In the rows, zero is written as 128.
One turn sends every row of this set to another row. A few are shown first. Where does it send the rows asked after them?
subad: [129 133 127 110 120 134  84 103 155 146  98 141 129 147  96 153 138 127
 128 124 160 121 130 116  95]
Ziru: [136 130 122 143 121 103 124 137 143 144 143 117 137  94 139 147 128 109
 155 117 101 143 149 136 116]
peze: [137 146 148  89 132 148 119 120 124 132 118 142 118 136 111 192 144 112
 139 111 172 122 123 128 108]
Bezet: [122 136 124 148 135 108 124 147 149 145 133 110 135 101 129 159 136 101
 154 130 101 140 146 147 116]
Pupig: [133  97 107 125 130 117  90 115 138 117 116 153 119 128 135 161 142  87
 146 139 122 160 141 137  83]
tigo: [132 130 126 110 118 132  84  99 154 143 102 144 129 147  99 151 138 128
 128 121 160 120 128 114  94]
Nemu: [169 117 155 104 153 125 114 130 121 141 142 148 104 118 121 139 106 104
 155  98 149 142 103 126 106]
kifos: [143 145 142  91 136 153 122 116 125 131 119 131 121 130 110 189 144 109
 141 107 167 125 127 124 102]
fov: [133 130 130 108 116 130  84 100 153 146 102 146 130 148 101 152 136 130
 129 120 161 118 128 119  98]
mesuv: [150 140 145  88 121 147 123 111 122 131 132 145 119 126 118 183 138 119
 141 102 171 122 122 121 110]
sezi: [105 131 144 149 132  99 124 151 158 153 135 119 127 120 119 139 114 111
 144 124 108 132 121 146 134]
fol: [143 121 164 109 162 118 114 149 120 140 126 150 102 142 112 159 113  96
 144 117 155 134  93 143 123]
sirap: [123  98 110 129 133 112  88 121 137 116 108 157 120 136 132 166 146  88
 141 149 126 160 137 141  93]
Mano: [137 125 127 141 108  93 126 139 140 146 151 133 137  96 144 148 125 115
 150 121 107 133 139 138 131]
ked: [129 131 125 110 121 129  85 103 153 144  99 145 129 149  99 154 139 128
 127 124 159 117 127 116  96]
kelog: [130  93 111 125 115 101  89 114 132 115 122 171 119 133 140 159 136 100
 140 142 129 154 131 135 102]
funa: [112 132 139 147 141 108 122 146 159 154 135 108 126 111 118 136 113 106
 149 122 104 139 128 144 123]
rubu: [145 130 157 112 177 130 115 148 125 142 122 131 102 133 109 159 118  87
 151 114 147 145 102 143 107]
pap: [150 144 141  89 131 155 117 110 124 130 126 137 121 124 114 180 138 115
 143 103 164 124 128 120 101]
Gegid: [112 134 132 147 128  97 128 158 144 145 130 124 133 114 133 168 135 106
 147 136 108 133 140 154 132]
bes: [123  98 114 130 126 104  88 122 132 118 113 168 120 140 135 170 141  95
 137 148 131 155 132 141 102]
bilu: [164 122 152 107 173 136 116 134 124 141 132 131 104 119 113 147 111  92
 158 104 145 149 106 132  96]
fon: [134 130 125 111 121 134  84  99 153 144 100 143 129 149 100 152 137 128
 127 119 159 118 130 117  91]
vomi: [122 130 136 142 132 105 122 140 160 151 144 112 129 102 123 126 110 112
 152 114 103 139 128 138 120]
pedi: [115 124 145 144 120  92 122 145 157 154 142 127 125 114 128 133 108 116
 142 120 111 130 119 144 137]
med: [156 114 163 104 149 113 117 141 116 140 142 160 104 130 120 148 107 106
 147 105 156 135  92 137 124]
daso: [140 141 146  89 123 142 122 116 120 133 125 147 119 136 115 188 139 118
 136 107 174 118 119 126 114]
zubam: [120 127 133 144 112  88 126 150 138 147 142 138 132 114 141 160 127 116
 141 130 111 127 134 146 140]
Takel: [140  94 110 124 122 107  88 109 134 115 122 161 122 126 139 153 136  98
 145 136 129 159 139 132  89]
Bofup: [122 125 140 144 118  97 120 138 157 153 149 123 128 106 127 123 106 118
 145 115 110 133 122 138 129]

Bofup turns into funa
bilu turns into fol
bes turns into Takel
Now find these:
Ziru turns into Gegid
kifos turns into daso

